In the rows, 128 means zero.
First come named turns, each shown by rows before and after it. For each pair of rows after them, which turns, in which order, take the first row to the second? The first pair is done for you.
vuto (before -> after):
[128 133 119 117 102 130 113 117 119 139 140 158 130 150 118 133 129 168
 115 122 145 119 128 128 122 136 156 133 140 106 133 123 119 112 119 102
 140 121 158 134 122 116 146 113 119 118] -> [133 139 122 117  97 141 117 118 124 148 145 157 123 153 122 130 127 167
 119 120 138 116 132 126 115 138 152 126 147 105 137 130 117 110 123 112
 138 118 161 139 117 118 151 118 127 122]
[120  75 135 114 112 109 159 166 136 109 120 116 154 139 143 114 116 110
 104 115 109 109 134 112 118 128 128 106 123  98  96 163 118 141 158 160
 144 129 103 112 129 155 136 144 122 145] -> [116  70 132 117 114 105 155 165 132 108 119 124 158 142 141 118 118 113
 101 117 119 109 128 106 116 130 132 108 124  93  95 164 116 140 157 156
 145 127 101 109 131 151 134 142 114 144]
[136 107 107  78 127  72 159 113 123 146 119 132 135 154 115  68 132 159
 137 134 129 147 148  87 133  98  91 151 148 117 117 111 144 101 130 124
 127 115 151 134 146 122 140 136  78 115] -> [122 101 104  97 128  71 146 108 120 130 123 153 141 163 106  84 138 165
 125 145 154 142 145  86 133 111 100 151 157 110 109 111 134 111 124 111
 132 121 147 126 152 109 132 138  66 115]
[110 152 138 129 153 144 171 129 151 137 131  73 154  85 127 159 101  72
 123 142 112 138 122 138 138 153 127 120 119 162 118 143 164 149 138 157
 145 117  85  94  99 150  87 156 144 153] -> [105 142 136 128 159 134 170 127 151 132 125  71 160  88 125 157 101  72
 118 146 118 144 123 130 144 158 131 123 111 162 107 139 163 151 137 153
 148 119  86  86  99 144  85 155 138 149]
bib (before -> after):
[113 138 117 147 131 107 116 119 101 116 119 159 176 132  97 149 154 108
 145 137 111 143 108 127 141 151 119 162 138 139 111  97 151 125 128 156
 131 136 130 120 129 148 123 123 119 132] -> [109 138 126 151 128 110 122 120 102 113 122 153 171 132 102 151 150 107
 148 142 110 134 104 129 136 149 114 158 144 143 105  96 152 126 135 161
 130 134 127 119 127 151 117 129 120 135]
[116 117 159 132  74 111 163 130 141  70 151  91 134 119 144 151 105 126
 128 157 119 126 119 142  92 133 107 119 131 122 128 102 122 184 127 142
 126 134  87  79  91 170  84 138 122 101] -> [133 130 157 116  49 121 163 124 145  92 168 103 112 133 145 144 104 145
 137 157 117 108 124 136  86 122 103 117 153 110 154 103 126 174 136 151
 123 121 104  96  94 174  97 140 116  98]
[142 104 125 102 134 121 135 136 136 150 103 130 143 120 146 109 125 109
 135 118 126 135 146 148 139 129 113 145 114 143 116 134 157 132 105 118
 125 142 137 125 118 136 125 124 141 148] -> [135 105 130 106 130 119 141 138 136 146 103 127 146 114 149 114 127 104
 137 122 120 131 145 151 135 132 106 144 108 149 111 128 161 138 109 121
 129 137 131 119 120 142 119 124 143 146]
[ 72 164 149 121 124 136 146 115 112 134 150 140 126 146 140 121  95 170
 134 112 136 122 114 126 109 137 125 112 192 123  93  99 126 144 123 108
 139 107 135  98 119 142  85 166  92  90] -> [ 79 167 137 113 124 137 144 115 109 143 152 146 122 154 136 112  97 178
 129 112 140 124 117 120 113 138 131 122 195 117 101  98 129 132 118 107
 138 105 148 108 121 141  92 162  87  91]
nuv (before -> after):
[132 145 100 145 118 148 136  84 122 106 155 138 123 110 112 117 122 163
 103 154 149  91  98 129 140 112 151 132 126 107 105 160 110  94 121 133
 110 151 153  93 119  92 130 111 150 179] -> [133 141  90 133 137 142 136  92 117 114 144 125 135 104 103 112 120 155
 101 150 142 110 101 121 149 108 155 139 108 114  96 158 118  89 118 133
 107 156 159  92 118  89 134 110 149 174]
[168 131 102 102 166 142 116 139 109 146 119 136 153 126 118  87 128 121
 114 116 119 153 129 113 167 127 148 154  98 145 139 144 132 101 105 119
 136 149 161 157 108 111 157 117 142 115] -> [145 119 127 121 176 136 138 149 117 125 105  92 159 105 144  95 117  91
 130 116  91 154 129 125 153 128 124 129  79 163 119 143 133 117 120 140
 139 155 115 139  96 132 132 123 161 128]
[136 117 130 145 148 140 130 140 129 129 115  87 134 100 135 134 120  91
 121 113 105 152 134 126 140 113 128 122  95 149 110 136 135 125 130 139
 123 138 108 133 111 126 119 115 154 131] -> [131 132 147 170 122 153 125 136 135 118 133  95 114 112 147 154 112 105
 128 120 112 112 131 137 114 122 118 109 121 140 113 140 125 135 141 146
 122 126  94 128 116 135 116 128 157 138]
[119 150 168 114  82  97 122 124 144 127 133 119 115 163 129 164 105 147
 164 119 122 123  98  77  99 111  85 153 154 122 104 145 161 131 165 156
 145 131 141 131  91 139  98 151 111 106] -> [128 150 156  99  82  93 114 123 141 136 137 138 114 176 117 151 109 155
 157 113 131 126  96  71 113 111  94 167 157 114 109 148 159 119 158 144
 142 132 165 142  98 126 109 144 100 106]
Then:
Each pair is two turns apart.
[146 110 114  99 163 154 123 159 102 126 125 108 151 114 115 121 166  77
  96  97 112 161 116 138 147 111 119 132  75 148 147 132 147 114 145 117
  99 131 162 146  75 135 100 114 140  93] -> [130 137 156 148 117 183 120 152 119 101 155 110 125 126 138 163 158  84
 115 113 118 100 105 159 104 120  97  98 120 143 149 137 133 137 175 136
  99 111 123 128  77 155  94 137 149 103]  nuv, nuv
[114 161 154 179 120 142 114 111 131  99 127 111 131  94 154 165 121 102
 106 145 133  96 129 152 103 174 127  81 128 138  97 152 123 132 147 132
 107 143  93 118 113 150 101 107 168 115] -> [141 176 153 149 100 153 126 112 139 131 138 113 101  97 156 148 113 114
 132 137 109  89 139 148  99 153 114  73 146 140 121 158 133 116 158 152
  96 128 117 147 111 164 112 113 177 115]  vuto, bib
[170 134 125 107 149 147 109 141  78 161 130 135 134 120 106  90 182 119
 112 143  98 154 144 141 148 156 163 116 118 157 137 181 150  81 136 119
 113 134 151 162 120 113 160 149 151 146] -> [147 131 159 138 141 158 124 148  91 135 132 104 130  97 133 115 171  93
 135 150  75 140 144 156 126 160 136  87 111 177 122 179 151 109 160 144
 110 130  97 143 110 135 133 169 171 159]  nuv, nuv
[152  85 109  97 152 121 135 120 109 128 127 101 106 129 114 103 124  94
 134 129 101 174 122 109 126 113 132 137 134 126 140 125 161 141 126 111
 123 126 169 125 127 125 120 133 123  99] -> [129  83 113 129 147 121 109 110 100 100 135 131 118 144 104 125 138 113
 111 136 141 158 111 114 127 130 151 140 147 116 126 128 150 151 119  85
 128 127 162 109 140 109 115 134 107  95]  vuto, vuto
[ 95 134 136 170 146 144 127 145 137  92 122 122 147 105 141 158 132 128
 116 128 130 125 125 134 113 145 119 117 111 130 106 134 111 148 125 136
 139 130 101 112 126 134 119 122 125 141] -> [113 146 117 154 129 145 107 136 128 120 143 166 133 130 118 148 146 164
 105 132 157 114 122 123 122 147 139 133 139 111 122 140 109 126 113 115
 135 122 141 128 135 121 140 118 107 130]  nuv, nuv
[114 138 149 171 129 148  98 127 128 108 142 140 132 118 130 153 146 125
 113 134 144 100 114 139 119 153 138 113 142 129 128 147 109 137 127 113
 130 133 121 120 120 120 134 130 143 134] -> [138 154 148 152 117 162 102 126 131 136 150 135 111 117 138 143 138 127
 129 123 126  97 119 138 113 144 133 112 147 128 146 152 117 124 134 130
 123 127 138 141 117 132 145 127 157 134]  vuto, bib
[141 146 115 127 102 130 113 118 113 154 143 155 116 143 124 128 135 131
 127 124 140 113 128 129 129 136 138 131 137 110 161 145 122 121 133 112
 127 112 165 137 137 109 144 135 122 124] -> [146 140 103 120 118 127 116 126 110 164 133 147 130 128 119 114 134 119
 119 116 133 131 131 125 142 136 142 141 115 116 151 146 126 116 122 110
 129 121 174 139 132 103 149 126 126 119]  vuto, bib
